In the data rows, zero lies at 4.5, halfway between 4 and 5.
Some points, one per row:
[6 3 7 4 2 5 7 2 6 3 2 2 7 5 4 4 5 3 7 4 5]
[5 3 7 6 3 5 7 2 5 3 2 2 7 5 6 3 6 3 7 3 5]
[2 7 2 4 4 2 4 6 2 5 5 6 2 2 6 7 2 5 3 2 6]
[2 7 7 5 7 2 3 6 7 7 6 2 4 4 7 7 7 2 2 7 7]
[6 2 6 5 3 5 7 2 5 3 3 3 7 6 4 3 5 3 7 3 5]
[3 7 3 3 4 3 4 5 2 6 5 7 2 2 4 7 2 7 3 2 4]
[4 3 6 5 3 4 6 3 6 3 3 2 5 4 5 5 5 3 6 5 4]
[6 5 5 7 7 5 3 6 4 5 7 4 5 6 2 3 7 4 4 6 3]
[6 2 7 4 2 6 7 2 7 3 2 2 7 5 4 4 5 3 7 4 6]
[4 3 6 6 4 4 6 3 6 4 3 3 5 4 6 5 5 4 6 6 6]
[6 2 7 4 2 5 7 2 7 3 2 2 7 5 5 5 5 3 7 4 5]
[4 5 4 4 3 4 5 4 3 6 4 5 3 3 5 5 3 6 5 6 5]
[2 7 3 3 4 3 4 5 2 6 5 6 2 2 4 6 2 7 3 2 4]
[6 2 6 4 4 7 6 3 4 2 3 3 6 6 4 3 4 4 6 5 7]
[5 3 5 2 5 7 6 4 4 2 3 4 5 6 3 3 3 4 5 5 5]
[5 3 6 5 2 5 7 3 6 3 3 2 6 5 6 5 5 2 6 4 7]
[2 7 7 2 7 2 3 6 7 7 4 2 4 4 7 7 7 2 2 7 7]
[5 4 5 2 5 7 6 4 3 2 4 5 5 6 3 2 3 4 5 4 6]
[2 6 3 5 5 3 4 5 2 6 5 6 2 3 7 7 2 6 3 2 7]
[6 2 7 6 2 5 7 2 6 3 2 3 7 5 6 4 6 3 7 3 4]
[5 3 6 6 2 5 7 3 6 2 2 2 7 5 6 4 5 2 7 3 6]
[6 4 7 7 7 2 2 7 7 6 7 4 3 4 3 7 7 2 5 7 2]
[6 2 6 5 3 5 7 2 5 3 2 3 7 6 5 3 6 3 7 4 6]
[3 6 3 3 3 4 5 4 3 6 4 6 3 3 5 6 3 7 4 4 5]
[5 5 4 2 6 7 5 3 3 2 5 7 4 7 3 2 3 7 4 5 2]
[7 2 2 7 5 4 2 7 7 7 6 5 5 3 3 5 7 2 5 3 3]
[5 3 6 2 5 7 6 3 4 2 3 4 5 6 3 2 3 4 6 5 6]
[4 6 3 2 6 7 5 3 3 2 6 7 4 7 7 2 4 7 2 4 2]
[6 2 6 6 2 5 7 2 5 3 2 3 7 5 6 3 6 2 7 3 6]
[5 3 7 4 2 5 7 2 7 3 2 2 7 5 4 4 5 3 7 3 6]
[7 5 5 6 6 6 3 6 5 4 7 4 6 6 2 3 6 4 3 7 3]
[6 3 6 6 2 6 7 3 6 2 2 2 7 5 6 4 5 2 7 3 7]
[5 2 6 2 5 7 6 3 4 3 3 4 5 6 3 2 4 4 6 4 7]
[3 4 5 6 3 4 5 4 3 5 3 5 3 4 7 5 4 5 5 7 7]
[6 3 7 4 2 6 7 2 7 3 2 3 7 5 4 3 5 3 7 4 6]
[4 4 4 3 3 4 5 4 3 6 4 5 3 3 5 5 3 6 5 6 6]
[5 3 7 6 2 5 7 3 7 2 2 2 7 5 6 5 6 2 7 2 7]
[3 6 3 4 5 2 5 4 2 7 5 7 3 3 5 6 3 6 4 2 5]
[7 5 4 7 6 6 3 7 5 4 7 4 6 6 2 3 6 4 2 6 3]
[2 5 7 2 7 2 3 6 7 7 4 2 4 5 7 7 7 2 2 7 7]
[7 2 2 7 5 3 2 7 7 7 6 6 5 2 3 5 7 2 6 2 2]
[5 6 2 2 6 7 5 3 4 2 6 7 4 7 7 2 4 7 2 5 2]
[2 7 7 2 7 2 3 6 7 7 4 2 4 4 7 7 7 2 2 7 7]
[5 5 2 2 7 7 2 4 4 4 6 7 5 7 7 2 5 7 2 6 2]
[4 4 6 5 3 4 6 3 6 4 3 3 5 4 5 5 4 3 6 5 5]
[3 4 5 3 3 4 5 4 4 5 3 5 3 4 5 5 4 6 5 7 4]
[4 3 6 3 3 4 6 3 6 4 3 3 5 4 3 4 4 4 6 5 3]
[4 3 6 3 3 5 7 2 6 3 2 3 6 5 4 4 5 4 6 5 4]
[2 5 4 6 3 4 5 5 3 6 5 5 3 3 6 6 3 5 5 4 7]
[3 6 3 4 4 3 4 5 3 6 5 6 2 2 4 7 2 6 4 3 5]
[2 6 3 2 4 3 4 5 2 6 4 6 2 2 4 6 2 7 3 2 4]
[6 5 5 6 6 7 2 6 5 4 7 4 5 7 2 3 6 5 2 6 2]
[4 6 3 5 4 3 4 5 2 5 5 6 3 3 7 6 3 6 4 3 7]
[6 2 6 6 2 6 6 3 5 2 3 3 7 6 5 3 5 3 7 5 7]
[7 5 4 7 6 6 3 7 4 4 7 4 6 6 2 3 6 4 2 6 3]
[7 5 5 6 7 5 3 6 4 4 7 4 5 7 2 2 6 4 2 6 3]
[6 3 7 4 2 6 7 2 7 3 2 3 7 5 4 3 5 3 7 4 6]
[5 3 7 4 2 5 7 2 7 3 2 2 7 5 4 4 5 3 7 4 5]
[7 2 2 7 5 2 2 7 7 7 6 7 5 2 3 4 7 2 6 2 2]
Then 10 other points, each followed by its number:
[3 6 3 3 3 3 4 4 3 6 4 6 3 3 4 6 2 6 4 3 5] 0
[2 4 4 5 3 4 5 4 3 5 4 5 3 4 6 5 4 5 5 6 7] 1
[6 6 5 7 6 6 2 7 4 4 7 4 5 6 2 3 6 4 2 6 3] 2
[2 7 2 5 4 3 4 5 2 6 5 5 2 2 6 7 2 5 3 2 6] 3
[7 5 5 6 6 6 2 7 5 4 6 4 5 6 2 3 6 5 3 7 3] 4
[4 7 2 2 7 7 3 2 5 2 6 7 4 7 7 2 4 7 2 5 2] 5
[6 5 5 6 6 6 2 6 5 4 7 4 5 7 2 2 6 5 2 7 2] 6
[6 5 4 3 7 7 3 6 4 4 6 7 5 7 3 2 6 5 2 6 2] 7
[3 6 3 3 3 3 4 5 3 6 4 6 3 3 5 6 2 7 4 4 4] 8
[2 6 3 5 4 3 5 5 3 6 5 5 3 3 6 6 3 5 5 4 7] 9
Which two of these numbered points are nearest to each point below, looking only along the 3 directions in which the first points spread most? Their numbers follow each, nearest first.
[2 7 2 4 5 2 4 6 2 5 5 6 2 2 6 7 2 5 2 2 6] > 3 8
[2 5 4 5 4 3 5 5 3 6 4 5 3 3 6 6 3 5 5 4 6] > 9 1
[4 7 2 2 7 7 3 2 5 2 6 7 4 7 7 2 4 7 2 5 2] > 5 7
[4 7 2 2 7 7 3 2 5 2 6 7 4 7 7 2 4 7 2 5 2] > 5 7
[5 3 6 4 3 6 6 3 5 2 3 3 6 6 4 3 4 3 6 4 7] > 1 9
[3 5 4 3 3 3 5 5 3 7 4 6 3 3 5 6 3 7 4 4 5] > 0 8
[6 5 4 2 7 7 3 6 4 4 6 7 5 7 3 2 6 5 2 6 2] > 7 6
[2 7 2 3 4 3 4 5 2 6 4 6 2 2 4 6 2 7 3 2 4] > 8 3
[2 7 3 5 4 2 4 6 2 5 5 5 2 2 6 7 2 5 3 2 6] > 3 9
[3 6 3 5 4 3 4 5 2 5 5 6 3 3 7 6 3 6 4 3 7] > 0 8
[7 6 4 6 7 7 3 6 4 4 7 5 5 7 2 2 6 4 2 6 3] > 6 4
[6 2 7 4 2 6 7 2 7 2 2 3 7 5 5 3 5 3 7 3 6] > 1 9
[4 7 2 2 7 7 3 2 5 2 6 7 4 7 7 2 4 7 2 5 2] > 5 7
[7 5 5 6 6 6 2 6 5 4 6 4 5 7 2 2 6 5 2 7 2] > 6 4
[5 2 6 5 3 5 7 2 5 3 2 3 7 5 6 3 6 3 7 3 5] > 1 9
[7 5 5 6 6 6 2 6 5 4 6 4 5 6 2 3 6 4 3 7 3] > 4 2
[2 7 7 2 7 2 3 6 7 7 5 2 4 4 7 7 7 2 4 7 7] > 9 1
[6 2 2 7 6 2 2 7 7 7 6 7 4 2 3 7 7 2 6 2 2] > 2 4
[2 6 3 3 3 3 5 5 3 6 4 6 3 3 5 6 2 6 4 4 5] > 0 8
[2 5 4 5 3 4 5 5 3 6 4 5 3 3 7 6 3 5 5 5 7] > 9 1
[7 2 2 7 5 2 2 7 7 7 6 7 4 2 3 6 7 2 6 2 2] > 2 4
[7 4 5 7 6 5 3 7 4 5 7 4 6 6 2 3 7 4 4 6 3] > 4 2
[4 6 2 2 7 7 2 2 4 2 6 7 4 7 7 2 4 7 2 5 2] > 5 7
[7 5 5 6 7 5 3 6 4 4 7 5 5 7 2 2 6 4 3 6 2] > 6 4
[5 5 7 7 7 2 2 7 7 7 7 3 4 4 3 7 7 2 5 7 3] > 2 4
[3 6 3 5 4 3 4 5 3 5 4 6 3 3 7 6 3 6 4 4 7] > 9 0
[2 7 2 4 5 2 4 6 2 5 5 6 2 2 6 7 2 5 2 2 5] > 3 8
[4 7 2 2 7 7 5 2 4 2 6 7 4 7 7 2 5 7 2 5 2] > 5 7
[7 5 5 7 7 6 3 7 5 4 7 4 6 6 2 3 7 4 4 7 4] > 4 2
[3 7 3 3 4 3 3 5 3 6 4 6 2 2 3 6 2 7 3 3 4] > 8 0
[6 6 4 6 6 6 2 7 4 4 7 4 5 7 2 3 6 4 2 6 3] > 2 6
[6 6 2 2 7 7 2 5 4 4 6 7 5 7 3 2 6 5 2 6 2] > 7 6
[7 5 4 7 7 7 3 6 4 4 7 4 6 7 2 2 6 4 2 6 3] > 6 4
[7 5 4 7 6 6 3 7 5 4 7 4 6 6 2 3 6 4 3 6 3] > 4 6
[7 6 5 6 6 6 2 6 5 4 6 4 5 7 2 3 6 5 2 7 2] > 6 4
[6 2 7 4 2 6 7 2 6 3 2 3 7 5 5 3 5 3 7 4 6] > 1 9
[4 6 3 4 5 2 5 5 2 7 5 7 2 3 5 6 3 6 4 2 4] > 8 0
[6 6 4 5 7 7 2 6 4 4 6 5 5 7 2 2 6 6 2 7 2] > 7 6
[4 7 2 2 7 7 3 2 5 2 6 7 4 7 7 2 4 7 2 5 2] > 5 7
[4 5 4 3 3 4 5 4 3 7 4 6 3 3 5 6 2 6 4 4 5] > 0 8
[2 5 4 5 3 4 5 5 3 6 4 5 3 3 7 6 3 5 5 5 7] > 9 1
[7 5 4 6 7 7 3 7 4 4 7 4 6 7 2 2 6 4 2 6 3] > 6 4
[2 7 2 4 5 2 4 6 2 5 5 5 2 2 6 7 2 5 3 2 5] > 3 8
[4 7 2 2 7 7 3 2 4 2 6 7 4 7 7 2 4 7 2 5 2] > 5 7
[7 5 5 6 6 6 2 6 5 4 7 4 5 7 2 2 6 5 2 7 3] > 6 4
[2 7 2 5 5 3 4 6 2 5 6 5 2 2 6 7 2 5 2 2 6] > 3 8
[4 5 4 5 4 2 5 4 3 7 4 6 3 3 6 5 3 6 5 5 5] > 9 1
[2 6 7 5 7 2 3 6 7 7 6 2 4 4 7 7 7 2 2 7 7] > 9 1
[6 2 7 6 2 5 7 2 5 3 2 3 7 6 5 3 6 3 7 3 6] > 1 4
[3 7 3 3 4 3 4 5 2 6 4 6 2 2 5 6 2 7 4 3 4] > 8 0
[4 7 2 2 6 7 5 2 4 2 6 7 4 7 7 2 4 7 2 5 2] > 5 7
[7 5 5 6 6 6 2 6 5 5 7 4 6 6 2 3 6 5 3 6 3] > 4 2
[2 7 2 4 5 3 4 6 2 5 5 5 2 2 6 7 2 6 3 2 6] > 3 8
[6 5 2 2 7 7 2 4 4 4 6 7 5 7 3 2 5 7 2 6 2] > 7 5
[2 7 7 2 7 2 3 6 7 7 4 2 4 5 7 7 7 2 3 7 7] > 9 1
[4 6 2 2 7 7 2 2 4 2 6 7 4 7 7 2 4 7 2 5 2] > 5 7
[7 5 5 6 6 6 2 6 5 4 7 4 6 6 2 3 6 5 3 6 3] > 4 6
[2 6 7 2 7 2 3 6 7 7 4 2 4 5 7 7 7 2 2 7 7] > 9 1
[6 5 4 6 7 7 3 6 4 4 6 5 5 7 3 2 6 5 2 6 2] > 6 7
[4 3 6 3 3 5 6 3 6 3 2 3 6 4 4 4 5 4 6 5 4] > 1 9
[6 4 7 7 7 2 2 7 7 7 7 4 3 4 3 7 7 2 5 7 2] > 2 4
[6 2 4 7 6 2 2 7 7 7 7 7 4 3 3 7 7 2 6 4 2] > 2 4
[7 4 5 7 6 6 3 7 5 4 7 4 6 6 2 4 6 4 4 6 3] > 4 2
[2 7 2 5 5 3 4 6 2 5 5 5 2 2 6 7 2 5 3 2 5] > 3 8
[3 5 4 3 3 4 5 5 3 7 4 6 3 3 5 6 3 6 5 4 6] > 0 9
[3 6 3 3 4 3 3 5 3 6 5 7 3 2 4 6 2 7 3 3 4] > 8 0
[3 5 4 3 3 4 5 5 3 7 4 6 3 3 5 5 3 6 5 5 5] > 0 8
[6 2 4 7 6 2 2 7 7 7 6 6 4 3 3 7 7 2 5 4 2] > 2 4
[4 5 4 3 3 4 5 4 3 7 4 6 3 3 5 5 3 6 5 5 6] > 0 1
[4 7 2 2 7 7 3 2 5 2 5 7 4 7 7 2 4 7 2 5 2] > 5 7
[6 2 2 7 5 2 2 7 7 7 6 7 4 2 3 7 7 2 6 2 2] > 2 4
[4 6 7 7 7 2 2 7 7 7 6 2 4 4 6 7 7 2 4 7 3] > 2 4
